One turn moves each row of this set onto another row. After a few examples, where does it send each row asked below?
Ranal: [-10 -39  -5  25 -13  41 -16   6  14  -2   7  -3  27 -10  13   3   6  13
   3   5  12 -22 -12 -38  24 -15]
Kag: [ 10 -12  51   9 -16 -20  -4   1 -19 -21  19  16   6  -3   7   0  23  28
  -7  23  35  25  27 -40   1   9]
nugem: [-23  19 -29  -3   2  24  -7 -21  30 -21  16  32 -15  12 -17 -10   3   8
 -22 -17 -11 -28   0 -20  25 -16]
buzug: [  5  38   4 -12   1 -26  38   1  -6   6  -7  16  -6   3 -10   4  18 -15
  30  13  10 -13  31  -5   9  27]
Zadol: [-32  -9  -2  37  27   0   1 -15 -22 -31  -8  21   3 -20 -10  12   6   5
  29 -13  11 -21  35 -36  20   9]
modol: [  3  21   0  -9  17 -18 -38  16   6  -2   4  18 -13  14  31  20  -4  -6
  11  23  -8 -23  -8 -23   4 -31]
mozaf: [ 15   8  16   6   5   7   0   8 -20 -13 -20 -19  -2 -17  21  18   7  24
 -11 -45  31   6  32 -33  23 -10]
verar: [  0 -13  36  -3  18  -6 -21 -18  10  21 -12  33  11 -20  17  19  11  51
 -13   8  11   5 -20 -30 -15   7]
Bem: [-21  39 -16  12  -9  22  10  13   2  15 -13  -6 -18   6   3  -5   7  14
 -30 -31  12  -8  17 -15 -10 -40]
nad: [  2  -1 -23   7  -1 -18  -5   2 -11  23 -20 -26  26   5   8  -1  17 -14
   0 -26  35 -21  22  -8  -5   6]
sigis: [ -9  18  -2   9  -8   9  10  -6  13  21  24  -4   1   6 -29 -27 -44 -10
  -5  14  29 -20  11  -8   3 -24]
mida: [-16   6 -41  11  23   3   8  10  34 -32 -21 -16   3  32  15  -1   7  -1
 -28 -19  35 -10  18 -10  19  -4]
Fugi: [ -7   3  44  23 -26 -16   9  -6 -30  21  13 -10 -13  -4 -16  -8   1   8
 -20 -16  20  -1  22  -7 -11 -22]
nagik: [ -3  22  19  25  21 -14  -7  34 -16 -20   2  -4 -13 -40   2  -5 -30   0
 -27  18   4 -40 -13   0  16   8]
Dak: [ -1  27   1  13  -7 -19  15  27  28 -13 -10  31  -9  -2 -20  33  -8  -1
   3  19  -8   5 -18  11 -16  41]
rozek: [ -5  16  13  34  26 -27 -20   8  13 -14  -8  17 -17  19 -12 -13   1  53
 -51 -17  27  33  -6   7  10   5]
peku: [-21  24  10  11   2 -19   5  12  26 -33 -10  34   3  35 -21  -5  32  41
 -12  19  57 -11  21 -16  27  11]
kozuf: [  1   9 -18   7 -27  25   4 -36 -14   1   4   8  11 -15  18   6  -6  19
   3  23  16 -15  14  -5 -24 -25]
rira: [ 23 -26  20 -18  20 -22  19  23  13  -5   8  12   7   0  16   6  -1  26
  12   2   2  -9 -24  20   2  36]
Pef: [-15  21  11  25  21 -29  14 -13  27 -31 -14  11  25  -6 -22   9  22 -22
  11   3 -27 -20  13  -7  13  12]
tez: [ -2 -14  38  20 -37 -17  20  21  12 -14  14  32   6  33  -4 -27  26   4
 -10   0  33  15  -8   1  30   7]
Gudir: [  2  -1  20   2   7   0  -2  27  -8 -14   6  56  12   3   9   3  44  35
  11  15  37  -9 -27 -30  12  34]
gab: [  9  14  11  -7   0 -14 -30 -13  26 -13  -5  25 -27   9   1  31 -12  36
  -9  15  26  43 -22   8   8  11]
Bop: [  1  14  -6  43  -2  27 -14   7   8  11  24 -18  12 -31  14 -39 -17  36
  15   9  10 -14  -9  -5  15  -5]
bafe: [-30  15 -37  19  15   3   1   7   4  13   2  19  18  18 -18  15  36  25
 -14   8  47 -31   9  -4 -18  14]
gafef: [  2 -11  30  29 -18  31  20  20 -20  -5  25  25  -8  -8   9  14  15  26
 -25 -32  14  20  -9 -13  14  -5]
sed: [  1  18 -16  -3 -29 -29  15 -13  20  11  12  22 -12  21   2  21  20  26
 -43  15   1   8  -5  -5 -14  24]
sel: [ -5  -3  16  34  36  -3 -26 -24  33 -17   9  -9 -30  28   2   4  25 -12
   1  17  -3  -3   5 -24 -22  20]
tuda: [-13  26 -17  35  22 -25   7 -44  18 -29  -8  18 -13 -18  -9  -6  17  10
 -24  -6  22 -21  33   0   4 -20]
Gup: [ 12   6  30  29   6   3 -45 -25  20  10  -3  -9 -15 -10   5 -38   2  19
  -9  -1  28  31 -14   9  26  13]
ren: [ -7  12  36  31  19 -11 -18 -11  11   8 -16   6  10 -21  -6 -30 -24  14
 -12  14  36  20  35 -38 -17   4]
soti: [-18  15 -15  19  20  -2   1 -19  13 -27  17  -4  31 -14   7   8  -2  28
  22  11 -12 -27  11 -26  30 -37]
Zuzod: [-11  20  18  29   9 -10  15   3  17 -19  -2 -13 -42   8 -20 -19 -17  34
  25   9  19 -20 -31 -15 -17  31]
lufop: [-19 -11  52  15  25   3 -43  -6   6 -35   1   6  11   7  -3  13   5  32
  -4 -22  18  24 -12 -21  20  31]
Duro: [-14  -1  13  18  25   0   0 -27   0 -37   5  -8   6 -33   6 -28  17  -9
 -45  25  -2  22 -19 -14  11   3]
dite: [  1  -1 -10   6  31 -12   4  17  30 -58  -5  20 -11   6   4 -26  10   8
  -4 -24 -13  -4  19   0  25  37]
fati: [-11 -17 -13  14  27 -13   8  16  12 -18  -6  16  14  27  -4  -3  23   2
  -4 -13  45 -35 -32   9  29  37]
gabeb: [-13  19  -2 -22  -1 -10  10 -16   3 -21  -4   9  -6   3  13 -26  -1  30
  14  19   9  23 -51 -26   4 -23]
gev: [  2  42  -6  16  12 -40  22  36  51  -8   8  14  -8  -5 -10 -23  12 -10
  -5  -8  21 -20  -4  14  15   8]
Rivi: [-10   2  -2  -7   0  -6  -9  35  49 -13  39  20  10  17  11  28  11  22
 -14   0  10  10 -40 -13  13  10]
Notuk: [  8  11  48  11 -12  21 -12   7 -26   1 -19  -9  17 -10   3 -26 -17  10
  33   2  21  -2   5  -2  -4  24]
Nebi: [ 22   3  31  12  14  18 -11  41  22   9 -11 -16  12  10   0 -38  -2  21
  -6  -2  37   8 -17   3  35 -18]

Nebi -> rozek
kozuf -> Notuk
Now these:
Kag -> Gudir
Zuzod -> sel
Bop -> Gup
dite -> nugem
nad -> mozaf

One turn moves each row of this set onto another row. After a few examples, where does it send each row asked below?
sigo: [ 50  -2   1 -11 -28 -16  20 -12 -17 -27  34 -22   9  -1  -4 -23   0   5
 -21]
dupi: [  6   2   1  -5  -9   4 -43 -13 -15  55   1  -9  -3 -28   3  -5  16   7
 -10]
tudom: [  3   7 -13  13   3 -26  16  18 -43   0  12  14   6 -18 -26  10   1  20
 -13]
sutot: [ 18 -11   1  32 -28  13   1 -20 -31  46   2   3  17 -14 -10 -13  -1 -20
  -8]
fot: [  9 -10  27   3 -16  28  -2  21  -8 -16   8 -23  31  23  26  15  -2   2
  23]
Diti: [-11 -18 -13 -46 -45  -7  14 -21  18  23   2  13   6  -2  -5  -3  36 -11
   0]
sez: [-13  -1  -7 -10   5  -1 -11   9 -34 -13 -17 -26  17   7 -17  -6  -8  32
 -23]
fonev: [  8  -1   2 -42   0   9   3 -22  -9  28   7  33  15  42   5  22  38  21
 -16]
Kuf: [ 24  39 -13  -2  -1 -17   7 -23   9  14   3  27 -10  40 -21  18  30  -1
   2]
Supob: [ 12   9 -20   7  25   7   3  -9   9   9 -15   7  17  33 -34 -25  31  -8
  22]
giv: [ 31  -6  -6 -16 -12 -17  25  26  25  45  15  -7   4   6  -4  -5  18 -16
  34]
bisaz: [ 15  12  14 -12 -13  -1  24  -8 -52 -24   6  13  -1  -8   8  22   8   0
 -36]
Mik: [ 44  -6   9 -26 -23   2  12  -4 -15 -11 -10  -3   1  36  13 -54  10   2
   1]
Nok: [ 26 -21  -8 -14 -26  12   9   7  -2 -13  12  -2   6 -24  18  35 -18  -8
  22]
fam: [ 38   4 -27 -24 -15 -31  -4 -20  -2 -10  37 -10  -7 -13 -24   9   6  13
 -18]
vir: [-17  -6   2 -25   4   6  18   1 -11 -31  -6  -9   5 -37   9  -7   1  -1
 -28]
fudal: [ 42   1 -18 -41  -8 -23   8   0  12   3   9  11 -30   6   9 -28  -5  26
  -8]
Zun: [-12  -1  19  -8  -3   7 -25 -14  -6  37  17  10   3  20  25   7  -7  24
 -40]
mit: [-18  16  -4   1  18   8   2   8 -23  -7  20 -17 -15 -31 -20  13  34  -9
  -2]
monab: [ 30 -15  -8 -51  23  15   9   2  25  28 -13  -6  16  28  13  13   2  -1
  10]
kimit: [ 10  23   3  -9  16 -13 -17 -26  -3 -13  13   4  38  25 -24  16  45   3
 -15]
Sezor: [  6   2 -19 -16 -10 -22  -1 -30   5 -17  32   6  12  -1 -35  17  35 -21
  -8]
tizep: [-24 -28  18  -9 -31  10 -22 -14 -14  32  19   6   7   4   8 -19  16 -24
 -16]
dozi: [  5 -13  -3   6  -4  -2 -17  20 -13   6  12  16  28   5  -7  40  16  -3
  40]
dupu: [ 20  16  -6  -9  16  39 -10 -29 -38   4 -27  10 -12  21   7   0  16   9
 -23]
sepu: [ 24  29  12 -20  15  15  -3 -10  17  -1 -24 -18   5  13  14 -39  41  -3
  10]
Naf: [ 35  16   8  -8  24  47  34  -7   0  30  19 -16   0   6  16 -11  33  15
   1]
gisat: [ 38  13  18 -16  15   8   5  -7  -3 -28  22 -31  19  -7  14 -31  20  14
 -21]
fevi: [-14  16   5  16 -46 -18  17   5 -10   8   8  21 -20   6   1 -30  15  -4
 -11]
kogas: [ 34  -8 -32 -41 -26   9  -5 -14  -8  40   0 -26 -12  -1 -15  -4  14  28
   4]
vum: [ 22  21  11  18   3  29   4 -30  -5  40   9  -1  -1 -19  22  14  -4  -1
 -31]
Buri: [ 40  -2  16 -28 -10   1  44   4  23  22  -7  13  27  14  26   1  11 -25
  12]
bubuk: [ 28   4   2  -8 -29  -7  -6   3 -12   1   8  16  12 -10  11  59   7  -3
  24]
lerup: [-12 -26   0  16   5  25  18 -15   2  28  22  15  14   0   9 -12 -22  -7
 -28]
Ropi: [ -3  -7   1   1  16   5  40   8  17  29  11  31  39  19   0 -20  23  20
  -1]
zoz: [ 36   8   3   6 -50   9  41  -5  -7  31   6 -25  13  10  -4 -30  14   6
   7]
lel: [ 12   0   7   1  28   0  -1  -4  -1 -22  11  -9  51  14 -15 -31  29   6
  -9]
biga: [  0   8 -27  -9  14  23 -19 -13 -25  14   4   2 -40  28 -13   5   7  23
 -17]
zudif: [ -6   3  20   1   7  15 -22  25   7  -1  10 -11  26   3  18  29  25   2
  34]
seful: [-34  16  -8  15 -20   4  19 -12  20  -1 -18  15  -1  -2  -5 -23  11 -14
 -12]
nufu: [-21  27  20   9 -23   0   2  -1 -37 -15  -1 -28  10  14 -13   7  29  -7
 -16]
Suzan: [ 27 -10   4  -7 -17  10  -1  21   1 -10   1 -23  19  -3  28  19 -30  25
  14]
paro: [ 22  -2 -21 -27 -12  -9  29 -20  13  -7  27  30 -36  14 -11  -3  17 -24
   2]
Kubo: [ 68  -1   3 -27   6  -1  20  13 -10  43   7   4   8  27  10  13  11   2
  17]
Bula: [ 30   5   4 -40 -11  10   0   2  11  36  13 -26  -9  39   4  21  29 -19
  21]
rebi: [ 23   6  -5 -20  15  30 -13  -6 -37   9   7   8 -45  -9  14 -15  25   8
 -11]
pafid: [ -1   5  -2  18 -18 -12  16   6  -9   7 -26  28  10 -16   2 -48   6   5
 -10]
safi: [ 12  -6   1 -26 -25 -15  14   9  26  32 -10  -9  28  51  -3   3   3  -7
  16]

fevi -> rebi
Ropi -> fonev
Suzan -> fot
Now these:
nufu -> mit
Kubo -> Buri
dupi -> sutot
Kuf -> paro
gisat -> lel

